Each path below is one point turned by a fixed rotation once a step. After each direction that follows a path, write how fast that rotation turns it, in degrees each step (0 if it stays still).
Each turn is a multiple of 5 degrees from 10 to 175, or 0.
Each row of a path follows its step; steps can be skipped.
Path 1:
step 0: [  3.6   4.6  16.5  -5.7 -39.0  16.0  29.3  29.2   4.7  15.6 -28.2 -14.8
 -10.8   7.2  -8.6 -10.5   6.3   5.6  10.2  23.9   5.2   8.1 -10.0 -10.6
  -3.5  -1.2  -0.7 -19.5 -46.1]
step 1: [ -1.6   0.6 -10.2  18.6   2.5  -7.0  -6.1 -22.6  13.1  27.6 -32.3 -29.6
   2.6  33.2  31.3 -16.7  10.2   5.9   4.1  33.9  -4.8  24.7   5.8   4.1
 -17.3  19.0  14.8   1.8 -10.6]
step 2: [  5.2  35.1  20.4 -13.0  22.9 -19.1 -24.5  -5.8  -5.5  -7.9  -2.6   9.8
 -11.2  21.6  -6.1 -34.8  10.5  21.8  21.5   1.3   7.7   3.2  -1.6  17.3
 -15.2   0.1  34.8  -6.3 -24.2]
step 3: [ 33.9   8.4  22.7  11.2 -11.5 -15.2  -0.8  22.6  11.7 -21.3   2.7 -17.0
  13.1   8.3   6.2 -18.1  15.2  11.0   3.8   5.1  34.6   6.6   5.5 -48.5
   0.6 -12.1   5.6  -3.4 -26.9]
step 4: [  2.4 -19.3   1.8  26.2  -7.3  25.7 -11.8  -4.9   5.8  16.9 -10.3  -0.5
  -3.5  41.1  -4.6 -11.5  -8.4  38.2   8.7  23.6  23.8   4.6  25.9 -12.2
 -26.1  -2.3 -16.8 -13.3   0.9]
step 5: [  0.7  -9.6  21.8  -4.8  18.4 -13.8 -34.1  14.0  13.5  26.7  -2.1 -12.6
  -5.8  -8.0 -20.7 -28.4 -28.3  14.7  31.9  30.5  -9.9  -8.3  18.3   1.6
   6.0  11.5  15.7   7.3 -17.9]
step 6: [  8.4 -17.8 -21.0  15.7  -0.6 -40.6  11.9  15.6  14.7  17.8  -4.5  19.8
 -15.0 -12.1  13.1 -21.6   7.5  16.3  17.6  -8.9  26.0   1.1   1.7 -18.4
  -5.3  -6.3  23.2   5.3 -40.1]
step 7: [ 22.8   6.3  22.2  34.2   3.5  24.3   1.4  14.1  -1.4  28.7 -24.8   8.9
 -24.0   5.8  12.1 -18.0  33.7  15.1  11.1  -3.1  22.7  16.0  23.5  13.4
  16.2  -1.9 -17.1  -1.5 -12.2]
step 8: [ -0.3  -1.2   6.1  21.8  28.3  -4.1   3.0  24.3   6.7  -9.7  12.1 -23.3
   0.8  14.2  16.3 -23.5   4.6  28.6  15.0  34.0  10.7 -13.4  10.8  16.2
  17.2  37.0  15.5   1.5  15.4]
step 9: [ -8.7 -10.2  18.9  24.1  12.6 -20.9   9.6  28.0  -7.8   0.9 -13.1  25.7
   4.9  10.4 -25.7 -19.3  23.5   9.7   7.0  10.4   1.5 -38.7  -8.3 -19.1
 -25.4  -5.9  35.3  -3.2  -4.7]
Directions:
[-3.5  2.2 -6.1 11.6  7.4 14.0 -5.4 -8.9  7.6 -1.7 -5.7 -2.2  4.0  8.2
 -4.1  7.1  1.1  0.4  0.0  1.7 -3.7  9.4 11.4  8.8  5.3  1.4 -4.4  6.8
 -3.0]
115
[  0.4  -1.8   0.3  -9.8  19.4  -9.0   1.7 -10.2  -0.3   3.1  -4.3  -2.5
  -6.9  -2.0  -0.5  -1.3   5.0  -0.3  -7.2 -13.6   0.8   3.3   5.8  -4.5
   1.4  -8.4   3.3   2.0  -7.0]
90
[ -7.2  -4.2  -2.9   3.2 -11.4  -4.0  -5.8  -7.5  -0.9  -3.1  -6.2   3.0
 -10.7   5.0   1.5  -5.4   9.4   4.6  -2.8  -3.4  -1.5  -8.5  -0.7  -3.5
  -6.2   0.0  -5.1  18.5   6.0]
140
[ -3.7 -16.3   2.0  -7.8   6.9   7.2   9.4   3.8   1.8  -3.7  -6.2 -11.9
  -8.9  10.5   0.5  -3.8  -2.5  -1.3  -0.7   8.8  -4.8  -4.1  -0.9  -0.4
   0.5   1.6  -7.6  -6.2   6.1]
95
[ -5.1  -1.6   1.8  -1.3   0.9   7.5   7.7  -3.1  -7.0  -1.6  -0.6  19.0
  -6.2   6.9  -8.0   1.5  -2.5   9.6   2.2  -6.1   1.8  -0.4  -2.6   9.9
 -11.6  -0.9   1.5  -8.7  -5.4]
155
